First come named turns, each shown by rows before and after it. For each pair of rows after them, which turns, in which order, take the first row to the second? The first pair is done for you.
Fuda:
[-1.46  0.55 -0.68  0.13 -0.71  1.92 -0.69  3.14  2.00  0.56  1.48 -0.74
  1.15  1.78 -2.12] -> [-1.44  1.10 -1.24 -0.74  0.02  0.44  0.73  2.45  0.91  1.60  1.26 -0.30
  1.97  1.75 -3.11]
[-1.12 -1.06  1.60  1.21 -1.86  3.82 -3.27  2.89  1.24 -1.34 -0.98 -0.82
  1.12  1.62  0.00] -> [-0.55 -0.08  2.46 -0.84 -0.72  1.70  0.39  4.26  0.49  1.05  0.23 -0.86
  0.74 -1.20 -4.63]
[ 3.79  2.49 -1.14  0.87 -2.35 -2.71 -2.84 -1.10  0.79 -2.19  1.37 -0.17
 -6.57  0.59  0.07] -> [ 4.10  3.29 -1.40 -0.17 -1.62 -4.22 -0.85 -1.01  0.02 -0.64  1.41 -0.03
 -6.25 -0.22 -1.57]
Labi:
[-0.88  1.53 -4.29 -2.41 -1.88  0.07 -0.57  0.82  3.67  0.41  2.54  0.38
  2.27  0.49  0.29] -> [-1.39  1.26 -1.90 -3.73 -0.44 -1.13  2.58  1.94  1.78  1.43  2.22  0.05
  1.87 -1.93 -2.50]
[ 3.12  1.56 -4.48  0.31 -0.15  4.07  0.73  0.15  1.27  0.67  2.48 -2.19
  5.06  1.17 -0.37] -> [ 3.07  1.41 -2.89 -0.86  0.92  2.97  3.32  1.23  0.05  1.76  2.60 -2.50
  4.45 -1.14 -3.15]
[-1.86 -0.96  1.68  0.05 -1.42  1.11  0.30  2.43  1.43  0.22 -0.53 -1.54
  0.71 -0.49  0.31] -> [-1.95 -0.87  1.22  0.23 -1.82  1.28 -0.15  1.98  1.61 -0.08 -0.32 -1.43
  0.80 -0.09  0.61]
dul:
[ 2.27  0.71 -1.08 -0.93 -1.91  0.82 -0.13  1.14  0.36  1.18  1.34 -0.31
 -0.66 -1.68  0.90] -> [ 2.98  0.43 -0.40 -0.57 -1.12 -0.71 -0.25 -0.13 -1.29  0.67  0.37  0.26
 -1.80 -1.46  1.67]
[ 1.70  1.14  2.14  0.39 -0.78 -3.17 -0.16 -2.10 -2.48 -1.57  1.03  1.39
 -1.00 -2.45  0.67] -> [-0.69  0.83  2.70 -1.15 -0.30 -1.99  2.54 -0.31 -2.08  0.29  0.73  0.75
  1.96 -3.19 -1.17]
[ 0.44  0.38  3.54 -1.05  1.63  1.55  2.43  1.66 -0.09  0.84 -0.31 -1.24
  0.65 -2.10 -2.01] -> [ 1.93  0.87  1.97  0.16 -0.13  2.74  0.05  2.17  2.84 -0.02  1.65 -1.26
 -0.74 -1.50 -1.72]
Ziz:
[ 0.24  0.24  0.32 -1.86  1.36 -1.74  2.21 -0.76 -3.05  1.24 -1.82  0.38
  0.71 -1.28 -2.12] -> [-1.63  0.22 -1.44 -1.92  0.30  0.20  1.85 -0.51 -1.19  1.85 -1.92  0.23
  3.87  0.56 -0.81]
[-1.03  0.08  0.05  1.73 -0.37  1.17 -2.28 -1.41 -0.76 -0.49 -0.90  1.63
  1.33  2.79  1.06] -> [ 0.05 -0.38  1.36  2.11  0.36  0.46 -2.48 -1.45 -1.86 -1.36 -0.83  1.89
 -0.84  1.61  0.64]
[ 2.17  0.37  1.10 -0.56  0.90 -2.13  1.69  0.14 -0.86  0.96  0.40  0.67
 -2.24 -2.59 -2.85] -> [ 0.40  1.40 -1.58 -1.71  0.20 -1.42  2.37  0.31  0.81  2.93  0.49  0.51
  1.88 -0.82 -2.68]
duk:
[ 1.97  0.72 -1.38  0.00  0.01 -0.97  0.48  0.88  1.86  1.17  1.67 -0.30
 -0.78 -0.85 -2.08] -> [ 1.83 -0.05 -0.14  0.11  0.52 -0.82  0.79  1.37  1.32  0.77  1.48 -0.57
 -1.21 -1.63 -2.48]
[ 0.64  2.37 -2.23  1.63 -3.18  3.75 -2.05  2.09  4.27  1.05  3.48  1.12
  1.51  0.42  3.21] -> [ 0.68  1.04  0.48  2.11 -2.86  4.69 -1.87  3.77  3.83  0.09  3.70  0.62
 -0.70 -1.78  2.29]
[ 2.06 -0.81 -1.48  0.79 -4.86  2.22 -1.52  2.39  4.96 -0.33  2.17  0.73
 -1.12  0.78  2.64] -> [ 1.46 -2.31  1.77  1.04 -4.05  3.05 -0.67  3.59  3.83 -1.41  1.72  0.19
 -2.66 -1.27  1.88]
Pairs:
Each pair is two turns apart.
[-0.32 -2.27  1.82  0.38 -0.61  1.81 -0.18 -1.27 -1.30 -1.95  0.33 -2.68
 -3.26 -0.21 -0.03] -> [-0.85 -2.37  2.06 -0.01  0.16  1.08  0.58 -1.88 -2.54 -1.49 -0.59 -2.62
 -2.35 -0.12  0.18] : Labi, dul
[-0.51 -0.21  1.55 -0.13 -1.03  2.34  0.42  3.44  3.06  0.42  1.99 -1.16
 -0.72 -1.67 -2.13] -> [ 0.13  0.05  1.80 -0.53 -0.56  1.06  1.19  3.20  2.27  0.78  1.97 -0.97
 -1.32 -2.22 -3.11] : Ziz, Ziz
[-1.73 -0.58  0.19  0.44 -0.86  3.99 -0.58  3.46  3.56  0.05  2.17 -1.46
  2.61 -0.05  0.02] -> [ 2.26 -0.09 -0.25  2.42 -1.18  1.72 -3.77  1.22  2.70 -2.22  2.79 -0.44
 -2.48  0.35  1.41] : Labi, dul
[ 3.26  1.56 -1.95 -0.13 -2.17 -0.39 -0.47  1.08  2.42  0.70  2.82 -0.66
 -2.03 -1.44 -1.33] -> [ 0.35 -1.76  3.58 -0.44  0.38  0.61  2.00  1.82 -1.85 -0.41 -0.54 -1.23
 -1.71 -3.54 -0.85] : duk, Labi
[ 0.52 -0.70 -0.58  1.94  0.61  2.87 -2.51 -0.19 -1.30 -1.48 -1.13 -1.85
 -1.62 -0.47  4.48] -> [ 1.05  0.38 -2.67  1.61 -0.40  2.53 -3.03 -0.48 -0.01 -0.73 -0.31 -1.55
 -0.82  0.54  4.51] : dul, Labi
[ 2.43  1.54 -2.54 -0.86 -0.67 -1.26  0.58  0.79  1.81  1.57  2.70  0.37
 -0.82  0.01 -1.74] -> [ 2.92  1.17 -2.42 -0.06 -0.95 -1.00 -0.79  0.32  2.04  0.60  2.71  0.51
 -1.79  0.47 -0.63] : Fuda, duk
[-1.86 -0.32  1.77  1.61  0.85  0.27 -0.73 -2.24 -2.83 -2.26 -1.81 -0.42
  2.43  2.41  3.36] -> [ 0.52 -0.29  4.70  1.24  1.20 -0.99  1.04  0.54 -2.66 -1.99  0.79 -0.88
 -2.61 -2.47 -1.65] : Fuda, Ziz
[ 2.06  3.41 -5.05 -1.40 -1.00 -0.12 -0.19 -0.33  1.69  1.43  0.26 -1.65
  1.22 -1.23  0.19] -> [ 1.79  1.22 -2.42  0.36 -1.69  2.87 -2.24  1.38  2.93 -1.22  0.31 -2.76
 -1.18 -2.63  1.21] : Ziz, duk
[-0.77 -1.71 -0.32  3.46 -2.05  4.53 -4.34  1.39  2.73 -2.53 -1.24  0.27
  2.24  1.37  4.65] -> [ 2.55 -2.36  4.25  3.67  0.26  0.68 -2.80  1.25 -1.49 -4.00 -1.44  0.57
 -4.66 -2.89  1.72] : duk, Ziz
[ 0.10 -1.48  0.95  0.86  1.88 -2.76  1.22 -3.62 -5.16 -3.06 -3.61  0.70
  0.58  2.11  4.11] -> [-0.77 -3.61  3.38  2.32  1.15  0.55 -0.48 -0.99 -3.35 -5.17 -2.87 -0.29
 -1.00  0.69  4.54] : Fuda, duk
[ 1.69  1.96 -1.73 -1.20 -0.11 -2.04  2.05 -0.01  1.02  1.84  0.32 -0.21
  1.10  0.02 -2.25] -> [-0.03  0.78 -2.02 -0.09 -1.40  1.34 -0.26  1.16  3.39  0.67  0.61 -1.03
  2.15  1.09 -0.48] : Ziz, Fuda
[-2.42 -0.88  0.14 -2.79  0.32  2.83  1.80  2.49  1.54  2.73  1.73 -0.30
  3.97 -0.48 -2.46] -> [-1.79  0.39 -2.87 -2.29 -0.68  2.22 -0.10  0.46  2.31  2.69  1.87  0.56
  4.65  2.15 -0.53] : Fuda, duk
[-1.12  0.43 -2.73  1.31 -0.01  1.20 -1.98 -0.70 -1.07  0.33  1.86  1.02
  0.57  1.39  2.19] -> [-1.61 -0.61 -0.13  0.89  1.71  0.09 -0.08 -1.30 -4.08  0.08  0.02  1.05
  0.16  0.06  1.79] : Ziz, dul
[ 3.24  1.96 -2.15 -1.47 -1.27 -0.91 -1.24 -1.40  4.18  1.19  3.91  0.31
  0.59  0.59  0.62] -> [ 2.96 -0.12  1.49  0.00 -1.22  1.29 -2.48  0.59  4.42 -1.16  3.78 -0.54
 -2.25 -1.59  0.71] : Ziz, duk
[-0.41 -0.04  2.30  0.84  0.22  0.71  0.20  0.35  0.55 -1.17 -2.21  0.44
  0.03 -3.38  1.24] -> [-0.50 -0.20  1.75  1.07  0.10  0.64 -0.41 -0.50  0.27 -1.35 -2.50  0.80
  0.66 -2.30  2.44] : Labi, dul
[-0.68  1.05 -1.80 -0.11 -0.94  0.26  1.08  2.24  2.82  1.95  1.38 -1.71
  1.94 -2.74 -3.02] -> [-1.63  0.77 -3.59  1.21 -1.28  1.10 -1.78 -0.48  2.60  0.52 -0.31 -1.35
  3.80  1.04  1.62] : Fuda, Fuda
[ 1.13  2.39 -1.27 -0.53 -0.41 -0.56  1.48  0.78  0.96  1.53  1.60  0.13
 -0.45 -1.34 -3.61] -> [-2.35  0.40  0.49 -0.96  0.66  1.46  2.69  0.64 -0.73  1.29 -1.19 -0.26
  3.27 -0.24 -1.21] : Labi, Ziz
[ 1.37  0.98  0.66 -0.57  0.81 -1.62  1.48 -0.62 -1.73 -0.03  0.43  0.52
 -1.17 -0.34 -1.21] -> [ 0.72  0.85  0.09 -0.23  0.88 -1.32  0.60 -1.76 -2.04 -0.48 -0.75  0.82
  0.27  1.37  0.88] : Labi, duk
[ 1.75  1.39  0.09 -0.13  1.12 -1.29 -0.24  3.05  2.21  1.15  3.56  0.03
 -3.31 -1.76 -3.44] -> [ 0.65  2.81 -2.86 -1.83  2.12 -3.30  1.42  0.24  0.48  3.44  1.78  1.07
  1.06  0.90 -2.27] : Fuda, dul
[ 2.06  0.68  1.01 -1.27 -0.40 -1.80 -1.62 -3.57 -1.77 -1.83  1.73  1.19
  0.00  1.65  1.26] -> [-1.21  0.59  0.97 -3.23 -1.02  0.93  1.09 -0.10  0.79  0.76  2.99  0.09
  3.73  0.57 -1.43] : dul, dul
[ 2.49  0.11 -0.89  0.46 -2.46  1.27 -2.02  2.16  5.67 -2.69  3.20  0.18
 -3.10 -0.69 -0.67] -> [ 3.94 -0.30  1.74  0.33  0.81 -3.62 -0.24 -1.41 -0.89 -3.28 -0.02  1.45
 -5.56 -1.39  0.00] : dul, Fuda
[ 0.10 -1.13 -0.47 -0.52 -0.48  3.11 -1.02  0.79  2.09  0.54  0.70 -0.77
  0.96  1.87  0.69] -> [ 0.49 -1.70  1.12 -0.59  1.36  0.54 -0.14 -1.66 -2.15 -0.01 -1.82  0.15
  0.08  2.03  1.87] : dul, dul
[-1.42  0.76 -2.30  0.56 -0.31  1.06  1.39  0.89  2.30  1.05  0.62 -0.46
  3.21  2.72  0.37] -> [ 1.21  0.48 -1.67  2.76 -0.55  0.39 -1.66 -0.44  1.72 -1.71  0.60 -0.05
 -1.14  2.85  2.37] : Fuda, dul
[ 0.98 -0.41  1.35  0.01  1.15  0.31  1.27  1.32 -0.16  0.35  1.99  0.10
 -0.65 -3.21 -3.68] -> [-1.03 -0.16 -0.66 -0.06  0.06  2.71  0.48  1.74  2.05  1.09  2.01 -0.14
  2.95 -1.15 -2.33] : Ziz, Ziz
